In the data rows, 128 means zero.
Some points:
[134  61 121 157 112  56 150  69 108  95 116 188 112 138 189 157 178 103
 139  67 148 125 162 143 181  69 140 159 145 112 136 117]
[101 106 142  90 157 112 138 121 117 114 135 153 117 178 100  74 135 110
  98 116 109 104 122 149  90 112  77 147 127 164 107 156]
[131 141 165 123  74 158 140 144  54 114 130 141 115 136 111  29 113 133
 203 172 255 119  90 100 164 118 145 126 150 143 153 128]
[149 158 121 133 165 187 122 138 134 136 122  98 165 124 131 146 131  70
 117  69 100 120 121 110 129  91 164 103 166 135 128  82]
[137  98  91 218 130 143 122 169 108 131 111 150  63  71 134  58 124 120
 118 118 164 144 161 205 102 113 172 114 127 120  54 162]
[120 160 108 184 115 118  92 110 107 152 144 128 118 143 136 255 142 176
 156  89 115 107 125 167 108 195 111 189 107 120 140 122]
[117 125  89  72  94 122 154 176 123 142 114 129 140 207 107 159 142  36
 127 121 109 112 151  69 159 109 152  95 125 181 164 130]
[184 107 192 122  92 168 103 136 103 136 166 101  68 137 160 188 138 107
 149 134 121 109 116  90 103 119 143  92 159 107 120 121]
[121 122 133 129 130 147  60 115 140 109 161 112 126 149 136  96  76  93
 103 156  96 134 114  98 133 142 102 187 148 127 134 113]
[138 156 142 134 134 119 119 134 150 125 144 150 122 138 162 129  66 105
 115 164 133 133 124  94 140 128  85 244 119 131 167 161]
[109 143 136 154 201 120 126 172 131 226  92 109 119 167  86 108 118 103
 205  97 154 159 156 149 165 133  97 130 119  44 120 132]
[149 126 134 144  63 116 208 115 118 112 155 120 108  80  73 133 112 111
 147 178 153 106 144 123 147 127 167 108  63 127 136  65]
[157 151 154 118 133 117 188 112 152 172 133 113 118 120  98 135 160 132
 133 139   0 166  71 147 134  67 177 117 124 135 116 120]
[ 93 114 131 136 172 118 191 189 144 106 142 129  64 102 107 116  84 153
 129 113 160 143  96 133 118 135 106 121 121 138 112 108]
[205 166 153 104 136 147 165  96 120 154 175 165 128 143 152 130 130 124
 109  21 105 101 116 104 148 109  94  81 127  68 122 119]
[141 103 165 145 102 137  76 147 136 142 147 120 137  88 126 172 131  95
 136 113 111 156 111 114 106  96 138 110 184 168 167 113]
[115 121  98   0 126 178 107 140 101 141 112 151 160 140 162  98 155 141
 140 159 145 123 122 188 138 162  74 146 150 127 153 189]
[194 102 137 157 147 127  99 101 128 119 146 144 119 108 127 146 143 138
 132  89 164 105 137  94 159 132  34 103 145 203 105  94]
[155   0 120 122 140 161 177 118 130 155 132 145 113 103 133 143 132 134
 108 133 123 164 178 140 151 136 136 127 140 135 150  98]
[  0  82 198 121 115 153 146 116 137 106 122 128 125 167 140 152 136 170
 110 100 152 145 143  95 131 131 145  99  91  63 118 118]
[ 98 112 157 151 136 118 151  53  89 106 106 115 182 127 163 112 105 108
 135 130 111 141 134 119  91 154  99 138 121 143 162 129]
[121 176 186 175 136 123 118 136 178 125 134 126 177 160 123 142 125 132
 129 159 154 112 169 130 118  86 146 153 151 100 129 120]
[124 143 125 119 156 153 139 111 160  66 121  37 111 128 122  73 141 102
 100 118 158 178 150 118 120 131 106 132 144 109 155 134]
[ 86 129 122 186  88 124 107 179 156 146 153 123 118 158 160  92 124 108
 154 137  98  99  34 147 163  93  83 139 101 114 172 152]
[189 102 134  99  86 152 163  71 149 135  98  39 125  99 162 129  68 123
 154  97  92  94 145 138 136 105 123 120 132 127 153 157]
[158 129 172  92  97 123  68  99 141 165 111 217 156 113 156 106  93 112
  92 154 134 142  92 255 122 110 138  87 146  87 129  54]
[152 156 147 102  90  94 214 139 134 110 131 179  71 113 174 129 132 234
 123 165  53 108 176 111 156 127 127 118 136 156 129 115]
[145 128 157 121 116 111 139  94 125 108 149 134 122 185 140  93 191 121
 148 121 113 109 122 106 125  70 163 118 144 149 126 173]
[125 122 147 125 150 153 152  78 121 100 126 112 148 126  43 109 140 150
 138 200 184 151  89 108  98  95 116 129  84 119 129 109]
[126 141  76  87  93 111  77 149 118 141 155 115  78 116 135 129 153 131
 109 148 135 152 131 114 109 142 111 144 126 129 167 123]
[177 123 145 116 141  96 106 122 166 138 104 169 187 102 137 118 118 162
 154 143 167 115 114  58  91 123 145 150 152  62 116 137]
[166 131 163  94 133 144 109 134 127 112 109 118  76 175 114 154 153 137
 132 112 112 145 124 167 156 101 120 116 110 133 176  98]
[ 96 136 114 166 135 123 176 102 131 130 165 131 106  97 145 131 146  39
 138 161 137 176 127 164 101 182 132 161 122 142 130 119]
[139 143  98 154 165  95  90 109 138 145 171 110 138 129 124 103 145 114
 112 187 125 126 177  95 110 177  88 127 140  90 169  84]
[ 57  93 103 139 132 130 124 147 156  75 136 116 173 128  87 133  42 173
 126 131 131 137 138 136 164 149 148 107 114 116 139 140]
[174 111 134 115  97 117 132 130  70 107  97 120 135 147 115  63 134 108
  40 107 113 121 131 150 105 110 173 122 142 133 111 139]
[139 155  92 139 120 192 106 123  37  83 137 152  99 153 128 151 162 151
 114 166 150 198 139  99 106 132 132 120 116 158  90 138]
[136 158 107 132 135 110 110  72 137  69 151 133 112 123  92 103 150 131
  88 103 118 157 162 106  97 140 114 110  99 115 183 144]
[ 48 117  95 104 128 108 150 146 162 149 170 119 150 169 203  86 145 137
 163 127 163  90 126 122 139 123 134 157 120 116  87 130]
[154 147  95 113  81 139 186 135  85 201 119 149 167 117 125 167  63 117
 114 112 100 121 164 101 140 120 138 128  90  90 117 108]
[129 166 132 133 116 139 103  85 117 131 132 118 116 142 137 134 163 116
 131 112 124  81 154 133 218 127 197 105 147 121 163 125]
[ 85 157  58 110  97 112 116  99 111 101  79  95  87 134 108 146 117 146
 121 150  98 126  40 134 217  97 126 120 209  76 100  49]
[110 131 116 109 136  81 109 152 124 124 128 156 133 128 129 151 160  96
 255 127 134 163  99 136 120 127 118 175 117 136 126  80]
[117  81 153  67 119 159 127 167 167 123 138 130 154  92 130 140 133 165
 114  95 132 140 128 147 139 169 184 114  96 186 127 106]
[114 127 115 175 139 143 145 139 113  83 164 157 131 137 103 125 150 100
  99 149 116  93 101 117 126 121  83 164 179  96 122 142]
[149 120 120  91 119  99 104 155 159 106 124 157 157 149 140 156 137  71
  93 147 132 153 132 157 128 150 114   0  24 126  77 144]
[175 122 118 134 116 115 138 128 134 166 116  77 100 212 134  89 147 102
 130 117 157 159  98 138 155 255 122 187 146 121 107 160]
[130 192  71 163 138 139 155 123 164 157 138 139 146 137 138  98 138 163
 127 146 134 183 118 121 122  85  95 118 125 166 147 150]
[108  72 115 134 115 129 147 123 160 157 126 111  90 132 148 175 130 162
  88 146 172 109  93  98  97 106 166 137 116  72 140 148]
[148 134 102 123 126 139  51 144 119 110 119 128 119 154 145  99  41 178
 160 133 115 193 145  86 129 122 139 120 113 142 128 115]
[152 132 167 124  94   0 126 149 102 135 153  98 104 109 156 109 119 116
 153 138  85 143 147  97  99 160 167  84 142  90  93 140]
[104 139  93 182  75 200 103  96  85 160 123 123 130  98 120  71 164 132
 128 140 102 172 158 120  83 106  89 150 114 114 118 144]
[ 98 121 107 154 113 136 117 183 120 139 137 133 156 108 133 142 125 154
  97 120 133  90 148 123 105 133 121 100 105 124 143 121]
[145  92 127 119 135 128  96 102 135 135 119 121 132 152 107  90 161 172
 134 121  72 146 137 123 152 115  94 237  40 155 163 144]
[ 97 119 119 155 157 116 111 120 122 125 174 142 134  98 128 140 181 122
 114 148 149 140  70 161 151 138 151 173 119 159 162 172]
[123  81  98 122 122 118  79 127 188 220 142  96 125  98  90 193 201 152
 140 135 148 112 130 120 101 146  99  90 117 112  99 163]
[146 104 143 149 107 125 120 179 152  96 143 155 157 126 110 118  99 129
 135 121 150 118 177 137  99 125 117 155 124 170 108 136]
[117 125 111 150 148 158 132 121 134 116 136 167 121 158 178 101 163 102
 151 173  77  80 115 104 109 136 131 158 127 143 124 115]
[148 134 146 127 181 133 118 127 144  89  66 116  71  56 153 102 132 141
 139 144  87   9 125 120 117 155 147 112 116 180 152 124]
[110 100 151 120 126 109  89  88 147 175 184 115 120 127  61  71 145 116
  72 114 139  92 140 123 197 126 168 113 155 199  78 110]
[101 154  97 134 117  49 121 125 125 102  85 129 103  87 122 115 128 136
 120 113 157 163 129 137 131 113  98 110 120 132 221 233]
[120 117 144 134  69 107 118  98  88 175 117 131 203 100 140 101 113 129
 109 151 133 240 143 107 102 143  89 133 136 152 195 118]
[137 123 157 152 132 105 152 156 101 149  39 143 145 143  78 115 213 129
 145 168 106  80  74 133 116 148  77 152 102 135 128 111]
[119 145 129 148 136 129 131 140 163 114 122  74 138 154 134 149  92 155
 135 121 204 108 115 134  50 100 137 109 143 105 131 140]
[138 160 154 133  81 141 147 119 138 146  31 122 125 117 172 150 129  78
  29 105 145  97 114  87 132 124 110 137 107 215  45  63]
[132 127 196 113  82 108  84 161  89 156 166  98 109  96 113 150 131 196
 109 137 133 114 169 130 117  91 124 126 104 139  67 172]
[151 163 149 130 168 129 134 135 156 150 106 167 118 129 201 125 136 138
 114 144 129 148 131  60 208 114 137 122 136 127  93  85]
[122 132 119 112 167 112 169 164 100 163  85 158  85 163 106 152  78 147
 152 137 147  72 157 120  78 123 150 105 131 143 172 104]
[125 171 110 141 165 157  91 103 113 152 101 183 116 121 110 139 117 118
 209 105 108  98 128 129 107 146 126 149 133 141 128 130]
[134 147 136  96 106 159 131 161 255 116 162 156 161  92 118 131 105 117
 153 136 141 113 137 133 115 110 149 142 128 135  70 165]
[128 113 108 117 179 108  89  98  93 119  73 116 191 115 132 146 122 174
  83 199 140 150 112 101 108 113 151 111 137  79 130 140]
[152 115 127 173 171 100 115 111 157 129 102 110 111 255 121 169  66 145
 156 159 171 138 186 140 116 155 159 126  80 151  96 145]
[140 110 118 101 109 169 119 116  98  79 122 129 134 100 134 162 105 137
 125  64 114 101 161 125  87 115 105 132 123  84  70 118]
[111 154 125 132 194 119 124 118 145 122 189 107 105 130 102 109 109 110
 144 121 110 137  50 124  89 125  45 118 146 130 111  96]
[211 172  75  79 144 130 175 121 171  90 144  92 145 115 140 134 213 146
 109 150 162 119 174 153 121 124 123 132 140  96 133  94]
[127 142 106 119 136 116 178 169 119 127 121 126 125 125 144 206  75 136
 105 148 159 131 115 170 119 155 126 200 178 100 107 150]
[102 164  47 138 111 125 125 103 103 135 125 124 122 121  99  86  95 133
 158 104 107  99 127 135  88 207  83 127 164 133  73 137]
[124 120 116 163 145 159 147  99  98 117 118 109 200 117 148 182 110 103
 143 182 157  80 137 183 199 126  84  79 141 166  98 200]
[119 101 116 120  85 126 118 153 153  85 146 161 120 162  67 205 113 118
  88 148  84 132 147 136 138 142 124 122 180 111 113 146]
[118 128 124 134  72 110 136 139 137 103  90  93 151 106 134 132 165 107
 174  61  85 122  95 103 141 101 123  99 153 147 116  79]
[ 93 219 169 104 143  83 147 133 120  98 123 143 180 142  86 119 153 119
 141 119 149 150 144 157 109 119 131 186 151 133 138 106]
There is one direction along which these points spread out most. Take the direction at right angles to it along which they spread out most. Then take the direction at right angles to both along which they spread out most. Go by this last direction. For each point below, how far along it does it lie, from 0 to 99? The average is 50, and the first point in the table lies past the average. One standard deviation of the points above along it is 16.
[149 111 141 159 103 111 125 150 127 130 108 117  92 116  98 138  91 132
 101 121 122 100 178 176 143  69  84  97 135 102 167 107] 46
[159 153 154 151 116 204 187 139 132 112 143 150 148 171  93 131 149 172
 120  72 164 124  61 158  97 209 150  89 120 123 152 118] 55
[189 101 121 104 196  96  99 142   0 126 191  66 136 105 186 118 120 118
 109  74 126 131  85 161 149  69 136 133 100 127 145  84] 40
[148 149 221  99 123 202 107 143 132 115 109  61 106  80 150 130 149 122
 120 140 114 142 147 114 205 133 122 124 102 106  96 149] 40
[ 28 130 132 100 189 135 121  64 104 229 130 138  78  98 118 138 123  79
  85  94 110 120 133  98 127  87 139  92 131 119 148 148] 52
[120 140 111 166 141 163 124 190 163 138 106 131 166 105 169  89 143 182
 112 123 108 112 144 165 113 127 176  97 114 123 150 128] 46
[ 79 155  93  86 130 139 101 142 139 100 127  93 149  99 125 149 113  54
 133 123 152 111 158 127 114 134 218 155  77 135 105 143] 51
[109 113 110 132 130 195 125 121 103 103 122 157 104 166 162 112 109 108
 139 184  74 180 101 128  85 134 139 132 108 123 137 180] 37
[108  88 159 151 189 124 150 183  78 102 143 133 158 111 117 127 127 127
 172 147  95 101 126 124 165 180 155 156 158 104 123 151] 69
[163 116 116 160 124 117 114  69 125 131 157 159 158 140  94  83 115 131
 157  65 133  84  83 121 174 152 124 158 118 127 118 117] 60
[161 133 129 128 170 101 144 149 155 126 113 165 152  92 133 148 124 127
  83 111 145 158  64  88 103 172 199 118 103 133 148 166] 45
[150 103 126 109 124 134 126 125 190  96 110 176 116  63  84 134 120 128
 135  76 105 166 166 103 150 130 172  93 182  92 145 156] 41
[ 92 148 138 114 152  98 170 134 137 155 130  85 132 133 137 144  99 200
 113 128 129 160 181 150 119 149 147 118 193 237 114 116] 46
